Small tables with named rows and columns. After each table, cells are looked up by row and column.

buze.csv
,dukefe,gopo,lasa,visolu
gisugel,12.3,89.9,15.6,-38.1
ligi,-81.7,-75.3,-70.4,44.2
vir,-43.3,-31.5,-70.2,-23.5

vir, dukefe -> -43.3
ligi, lasa -> -70.4
vir, visolu -> -23.5
gisugel, lasa -> 15.6
ligi, dukefe -> -81.7
gisugel, visolu -> -38.1
gisugel, gopo -> 89.9
gisugel, dukefe -> 12.3
ligi, visolu -> 44.2
Which row has the largest gopo? gisugel

feze =
cols = tos, dama, kenuzi, tovito, dezomuk, pibese, moz, mas
gofebu: [1.48, 7.17, -3.75, 4.22, 6.51, 8.40, 7.32, 1.18]
nupa: [8.67, 9.20, -3.69, 7.62, -9.81, -1.20, 0.57, 3.85]
pifa: [7.49, 4.48, 2.80, 4.58, 0.50, 6.91, 3.55, 4.45]
zov: [8.41, 8.22, 3.36, -3.83, -1.11, 6.93, 2.49, 3.72]
luguk: [7.87, 7.59, -3.11, 5.07, 5.05, 8.73, 3.11, 1.59]
dif: [3.54, 5.11, -5.96, 2.98, -1.68, 7.64, 3.31, 6.58]

What is the tos of dif in feze?
3.54
What is the kenuzi of gofebu in feze?
-3.75
What is the mas of zov in feze?
3.72
What is the dezomuk of pifa in feze?
0.50
What is the dama of nupa in feze?
9.20
What is the mas of dif in feze?
6.58
What is the moz of gofebu in feze?
7.32
What is the dama of pifa in feze?
4.48
What is the mas of luguk in feze?
1.59
What is the pibese of pifa in feze?
6.91
What is the dama of dif in feze?
5.11
What is the dama of zov in feze?
8.22
What is the mas of nupa in feze?
3.85
What is the dama of gofebu in feze?
7.17
What is the tovito of luguk in feze?
5.07
What is the dezomuk of gofebu in feze?
6.51
What is the dezomuk of luguk in feze?
5.05

lagu
          zem  sukebun
zitup    3247     7220
fim      7123     3469
satok    5149     5545
varomam  6125     8950
zab      6272     2328
ripara   9985     7926
tal      3582     4797
rumoz    6924     2228

zab, sukebun -> 2328
fim, sukebun -> 3469
varomam, zem -> 6125
zitup, sukebun -> 7220
satok, zem -> 5149
rumoz, sukebun -> 2228
fim, zem -> 7123
zab, zem -> 6272
tal, zem -> 3582
rumoz, zem -> 6924
tal, sukebun -> 4797

Table duve
         vosap  num  ziru  diduvo  firet
revez      189  103   121     129    159
lufo       159  163   134     127    102
viso        92  176   127     128    207
tar         94   94   112     111     60
kap        110   57   123     128    171
fatavip    138  119   115     124     80

What is the ziru of lufo in duve?
134
What is the num of tar in duve?
94
What is the ziru of revez in duve?
121
What is the num of revez in duve?
103
What is the vosap of tar in duve?
94
What is the vosap of viso in duve?
92
What is the diduvo of lufo in duve?
127
What is the ziru of viso in duve?
127
What is the firet of lufo in duve?
102
Row with the largest diduvo: revez

Table nifuvu
         votugu  gegugup  damoma    kapa     lom   magir  rabugo    razi  mivuso    riso
buzage   -76324   -84711  -90570  -77329  -78759  -86938  -99684  -70771  -40799  -97598
kivobo   -17862   -79814  -56063  -97666  -95537  -87525  -62557  -26410  -67659  -82179
dep      -94769   -29145  -74825  -63712  -61040   87297  -75628  -69442  -64353  -85824
fenu       3938   -88670  -82925   -7111  -68689  -66708  -19678  -70585  -83361  -95821
rifopen  -21419   -87066   -3549  -97556  -93331  -95919  -39039  -84821   11197  -88529
mogava   -34746   -75282  -90658  -64791  -89398  -82708  -51908  -91826  -95444  -55764

dep, magir => 87297
rifopen, lom => -93331
rifopen, mivuso => 11197
fenu, damoma => -82925
dep, kapa => -63712
buzage, rabugo => -99684
buzage, riso => -97598
fenu, votugu => 3938
dep, riso => -85824
kivobo, gegugup => -79814
fenu, kapa => -7111
fenu, razi => -70585
Row with the largest razi: kivobo

ded:
,zefuvog,bogab,sagise,sune,nik,nagalo,vovupa,zim,fodeper,gized
gune,-2.99,-2.40,-6.50,-6.18,-2.39,-2.02,-2.80,-2.59,-2.19,-2.85
bukov,-2.24,-8.62,-2.24,-3.10,5.19,-6.97,-2.57,-2.26,-2.59,-3.06
famede,-2.55,-2.49,-2.61,-2.37,-2.46,-2.16,-2.72,-2.53,-2.51,-2.40
sudab,-2.46,-2.60,-2.47,-2.55,-2.47,-2.03,-2.31,-2.42,-2.29,-2.57
davir,-1.97,-1.15,-2.90,-1.72,-2.04,-3.72,-2.86,4.22,-2.16,-3.61
viki,-2.75,-3.86,-4.40,-6.17,-3.94,-7.13,-5.06,-6.01,-0.78,-5.36
tukena,-2.91,-2.47,-2.36,-2.81,-2.95,-2.51,-3.58,-2.65,-1.22,-8.23
bonelak,-2.18,-0.13,-2.48,-0.96,-0.50,-3.51,4.96,-0.12,2.93,-3.00

davir, zefuvog -> -1.97
bonelak, vovupa -> 4.96
gune, fodeper -> -2.19
sudab, sune -> -2.55
viki, bogab -> -3.86
bonelak, zefuvog -> -2.18
tukena, sagise -> -2.36
sudab, fodeper -> -2.29
famede, nik -> -2.46
Which row has the largest gized? famede

pufup =
       niberat  tufina   gada    bal  mekifi    sut  pofigu    bol  rufusum
duse     -81.5   -65.6  -31.2   56.1   -87.2  -89.6   -52.7  -14.6    -36.4
voser     -9.3   -41.6  -25.2  -94.2   -26.6  -96.8   -45.1  -43.5    -41.6
fik      -52.3   -26.6  -34.2  -56.5   -31.2    2.9   -33.4  -48.7    -67.8
voses    -46.5   -42.3  -44.9  -46.8   -36.9  -47.7   -40.6  -43.3    -39.4
did      -76.7   -71.8  -55.8  -41.8   -31.3  -49.4   -17.9  -42.7    -13.4
biz      -45.5   -31.8  -16.6  -69.4   -28.5  -53.5   -36.5  -46.6    -70.3
kol        9.7   -25.9  -70.8  -42.1   -45.6    1.3   -65.8  -47.2    -23.4
zatik    -76.1   -71.7  -55.9  -41.9   -31.4  -49.6   -17.8  -42.8    -13.4

sut of kol = 1.3
bol of duse = -14.6
bol of zatik = -42.8
sut of did = -49.4
sut of zatik = -49.6
bal of voser = -94.2
bol of fik = -48.7
tufina of zatik = -71.7
Which row has the largest pofigu? zatik

nugina:
fields: lim, ror
sefene: [0.460, -0.979]
dafuro: [0.494, 0.354]
monel: [0.382, -0.751]
pevo: [-0.245, 0.524]
zetegur: [-0.424, 0.996]

sefene, lim -> 0.460
dafuro, lim -> 0.494
pevo, ror -> 0.524
zetegur, lim -> -0.424
zetegur, ror -> 0.996
monel, ror -> -0.751
monel, lim -> 0.382
sefene, ror -> -0.979
pevo, lim -> -0.245
dafuro, ror -> 0.354
Which row has the largest ror? zetegur

Table tirusif
	pirav	zugiso	fil	sisig	nototi	dod
nazufam	-18	-22	-54	35	-17	-3
ladisal	-61	3	4	2	17	-61
kam	-22	-17	5	-36	62	2
zoko	-20	-80	-51	18	-32	98
vuvivo	-12	-13	-2	27	3	7
rav	35	6	-4	-83	-14	11

dod of vuvivo = 7
dod of rav = 11
nototi of kam = 62
zugiso of zoko = -80
fil of rav = -4
fil of kam = 5
zugiso of kam = -17
Which row has the largest dod? zoko

gamid =
            dez    pofo   neruv   kudot    gapa
rapon    -25.11   71.23  -49.99   34.71  -19.50
dad      -41.20   91.99  -13.80  -11.87   59.33
pepapa   -21.80   67.50  -40.17   18.71   -2.53
larubo   -11.19  -22.70  -24.08   11.63  -34.92
punar    -11.54   59.03  -60.96   40.71  -46.33
lubopof  -21.05   66.64  -59.33   45.29  -39.91
bem      -36.72   83.96  -27.06    7.69   30.26
rer       -7.78   51.31  -69.01   52.74  -65.64
dob      -24.64   69.94  -36.26   15.02    6.01
mif      -11.50  -22.56  -23.97   11.73  -34.66
pamevon  -28.95   75.44  -44.71   28.52   -7.71

dez of rapon: -25.11
pofo of pepapa: 67.50
kudot of larubo: 11.63
neruv of pamevon: -44.71
gapa of lubopof: -39.91
gapa of dob: 6.01
pofo of mif: -22.56
Row with the largest neruv: dad

